Each row is where one point has got to under a steady rotation. How many ticks took it there?
The counts run from 0 to 453.
[108  82 164 106 131 135 181 112 127 136 160 103 127 121 130 153 135  76
  98 171 123 152 151 147 142 111 164  89 104 117 124 138 135 158  80  80
 119 153 157 134 177 100  80 107 126]
332
[100 145 116 162  96 140 102 131  84 203 147  88 114 139 127 112  88 136
 126 105 156 106 116 117 141 132 154 149 157 164 155 108 150 191 126 168
 148 137 144 154 114 120 121 142  79]
414
[201 179 129 127 122 103 102 154  98 118 132 153 130 133 124 157 129 128
 184  94 107 106 155 191 136 140 175 101 143 149 117 154 128 156 150 113
 160 124 104 144 141 123 103 119 111]
86
[187 106 126 101 141 145 129  89 179 111 139 140 162 127 144 144 138 177
  93 103 118 102 142 131 117 116 143 126 136 109  94 110 107  75 144  86
 121 165  86 134 117 157 143 154 170]
310
[129  87 142  92  96 134 148 123 125 151 146 150 122 135 134 110 117 204
 104 125 159 122 142 138 140 124 167 184 129 133 130 141 136 174 148 147
 117 159 107 130 134  62  53 154 106]
32
[100 122 123 112  78 147 144 159  97 151 129 110 102 111 160 150 150 145
 101 133 113 175 131 108 131 114 122 159 163 174  91 160 132 141  95 130
  90 142 170 148 107 129 107  72  99]
12
[141 149 137 145 117 118 150  88 144 161 102 138 138 138  71 110 120 158
 116  98 112 160 149 192 126 140 124 125  78 130  96 145  67 178 119 107
 127 145 152  89 100  91 117 151 109]
327
[165 141  73 155 141 132 135  79 121 167 112  99 142  93 118 131 114 101
  92 135 108 143 143  92  85 119 108 144 150 132 131 125 114 115 125 114
 137 152 144 129  94 192 207 102 132]
135
[137  98 129  72  65 179 127 136 140 109 104  86 158 145 135  95 149  99
 146 139  75 162 143 104 107 166 121 135 122 116 136 121 121  99 130 122
 173  79 129  95 121 163 148 110 170]
161
[104 143 137 133 132 102 154 106 170 152  82 144 130 164  90 120 125 136
 156 118  76 172 175 178 114 133 115 114  92 118  76 111  86 170  93 103
 135 134 108  77 126 126 157 144 132]
328
[120 146 161 141 131 131 133 130 118 170 131  80 148 162 102 151 111 140
  90 151 128 121 150 104 106  63  43 124  89 112 139 142 122 142  60 112
 128 141 103 174 121 151 147 139 130]
124
[164  80 131 113 118 148 109  63  74 154 131 128  89  74 126 131 131 170
 120 149 119 135 159 134  92 151 166 161 149 102 153 156 100 160 118 128
 121  99 125 140 105 104 154 120 139]
100
[141 168 162 110 135  85 122 149 167 127 130 143 160 185 135 132 156 133
 151  82  93 132 158 123 101 122 107  91 105 151  93 141 127  75 136 107
 137 161  95 122 116 201 135 135 159]
150
[117 122 125 116 135 147 135  72  73 200 140 116  99  95 138  80 108 139
 154 132 143 160 108 144 120 112 122 121 154 122 115 128 113 161  74 129
 111 131 183 136 109 111 176 144 160]
394
[147 175 144 128  98 116 107 136 112 109  97 169 137 131 127 163 136 200
  73  91 117 126 161 116 113  98 119 162 107 136 138 138 115 110 145 139
 129 153 105 147  94 142  83 115  72]
291
[142 102 144 117 118 108 164 162  78 123 154 123 109 152 129 158 129 112
 121 162 152 108 163 103 116 109 147 140 164 147 206 157 149 158 113 142
 171 114 104 121 150 107  92  87  98]
65
[130 154 137 145 162 123  91  82 151 129 169 140  82 132 109 162 129 147
 132  83 152 123 150 121 135 131 147  77  79  85 141  67 116 113 125  89
 136 152 142 108  94 129 123 153  84]
263
[161 151 125 113 108 137 130 118 131 125 107 139 136 173 117 141 138 115
 146  65 152  33 114 133 138 118 161 105 102 114 145  68 152 100 110 109
 125 147 109 125 113 106  68 170 125]
51
[132 150 145 122 111 131 113  43 141 151 104 149 134 115  91  86 106 140
 144 114 120 111 169 145  99 139 114 132  74 117 126  93 112  86 114 146
 143 125 120 113  71 144 171 191 144]
115
[102 142 154 175  92 152 102 140 147 146 150  79 157 123 100 128 110 103
 115  99 125  93 132 164 129 141 131 139 112 166  86  92 110 142 165  91
 162 117 170 132 127 184 100 108 114]
140
[103 126 134 159  92 175 108  76 112 143 135  81 120  69 119 164  83 123
 168 152 150 116 132 123 107 122 152 160 130  97 119 101 139 104 100  95
 158  98 124 131 179 167 170 132 128]
108
[126 160 154 118 108 113 153 156  89 110 127 102 175 112 127 139 123  80
  99 123  85 131 177  94 123 126 139 152 114 153 198 147 157 126 118 171
 141 144 121 142 137 144  96  98  92]
145
[120 144  88 129 157 121 178 104 164 165 135 128 116 150 151 103 135 120
 161  56 120 182 146 123 137 122 163 112 141 142 144 116 126 122  92 157
 101 150 138  75  95 146 171 145 158]
182
[113 137 104 156 132 104 102 132 110 136  95 118 107 156 103 162 158 132
 136  70 121  90 120 157 140 167 123 129  99 108 113 119  99 196 136  96
 133 100 156  95  89 134 133 138 122]
407
[175 151 163  76 118 120 132 135 123 126 170 115 175 143 111 121 135 126
 115 105 102 109 134 127 108 119 102  89 116 135  98 158 103  62 122  80
 132 174 141 124 129 178 136 136 113]
151
[144 181 129 111 120 147 100 123 105  93 104 147 105 125 129 117 124 100
 195 122 124 153 151 114 119 148 119 122 140 119 177 132 173  55  91 142
 166 107 124 111 116 166 145 128 117]
82
[199 195 125 128 118 130  72 110 115 162 113 112 139 151 132 119  97 147
 172 114 126 119 128 182 118 132 144 111 163 129 104 134 119 128 149 106
 156 134  95 146 146 140 162 145 101]
87
[ 73 142 120 169 111 137 143 134 127 130 127 120 123 132 145 125 114 101
  99 141 159 140 151 100 148 116 113 154 108 151 157 127 182  85  80 146
 132 187 176 102 111 174 134 115  93]
350
[135 168  96 131 115 166  83 119 103 175 144 102  99 115 164 111  90 163
 142 113 152 195 128 122 150 144 126 141 175  78 138 117 136 155 110 116
 138 155 134 140 150 132 156 134  74]
235
[125 121 174 113 176 134 164 127 169 148 147 148 142 162 120 112 149 159
 105  57 144 149 119 151 163 116 116 108  96  92 104 129 104 140 100  79
  90 160 146  76 131 106 104 139 136]
184
[ 98 106 154 119  91 171 149 122 123 101 168 108 137  91 144  83 111  88
 133  83 117 162 147 154 170 193 165 130 111 121 105  90 158 175 114 115
 115 139 175 127 145 134  82 133 147]
173
[116 129  99 108 110 125 113 126 139 133 126 158 102 107 181  95 109 183
 133 145 106 194 196  93 115 149 156 143 158 139 131 112 175 121 137 184
 134 114 109 142  80 132 124 151 108]
449
[ 99 106 144 164 109 141 141 143 182 121 170  98 138 152 144 179 144 130
 107 105 135 131 164 118 114 128 167 120 125 116 184  81 160 126 113 145
 176  70 123 110  96 170 130 119 140]
129
[117 102 148 126 106 109  94 103 121 131 130 146 155 109 122 143 118 128
  90 185 141 120 157  92  96 107 132 146  87 172 124 126 174  70 136 113
 142 171 120 129 165 175 129 120 108]
143
[128 130 167 137 115 132  90  80 154 129 120 145 159 114 114 111 111  98
 109 172 107 121 138 120 100 142 137 132 100 169 113  83 174  85 151 135
 172 159 120 136 173 180 136 130 132]
142
[130 132 140 158  94 105 107 137 141 144 106 147 173 170  97 112 130 130
 117 119 140 124 137 137  89 140 138 168 114 140 133 137 120 109 155 109
 195 134  95  48 154 150 160 134  91]
355
[142 174  97 136 145 125 107  65 147 155 140 137  78 116 123 135 114 124
 163  86 122 125 155 122 140 144 168  80 131 105 155  64 130 128 104 116
 138 130 157 123  73 133 166 150 116]
262
[103  97 102 141  84 139 166 141 124 150 108 121 126 168 156 154 141 160
  80 136 149 129 123  95 129  92 127 141 122 132 156 142 166 149  66 144
  91 161 158 119  86  86  86 120 116]
191
[167 172 148 106 125 117 106 140  97  76 145 165  94 131 125 163 160 150
 142  88 115 118 165 170 153 161 162 106 116 100 138 152 125 133 142 104
 130 123 127 122 148 108  63 114  91]
85
[136 145 131 122 122 130 137 187 115 129 156 140  92 151 172 159 155 123
 152  95 154 131 112 137 161  95 125  82 155 169  96 152 164 124 109 109
 108 147 167 137 119 151 118  89 137]
218
[127 110 134  66 156 137 150  91 136 145 125 150 112 150 130  66 131 159
 149 130 137 148 113  98 109 115  93 165 130  83 136 121 109  89  81 119
 120 145 109  80  89 117 159 167 151]
36
[191 147 148  90 145  97 126 113  77 155 125 157 138 131 125 102 151 117
  89 124 138 150 126 117 116 112 142 109 129 154 157 193 142 101 112 122
  86 208 148 121 143 119 116 123  93]
358
[108 103 129 104  79 169  99 144 171 118 102 150 138 175 139 118 181 176
 105 112 138 127 108  99 119 130 116 149  97 126  86  96 152  76 151 115
 121 134 126 109 108 146 105 122 125]
16
[145 116 164 136  94 165  73 112 182 138 155 144  96 149 148 122 135 191
 143 162 168 145 142 161 107 146 140 117 125 127  97 117 155 120 140 145
 168  81 123 134  91 137 129 155 164]
95
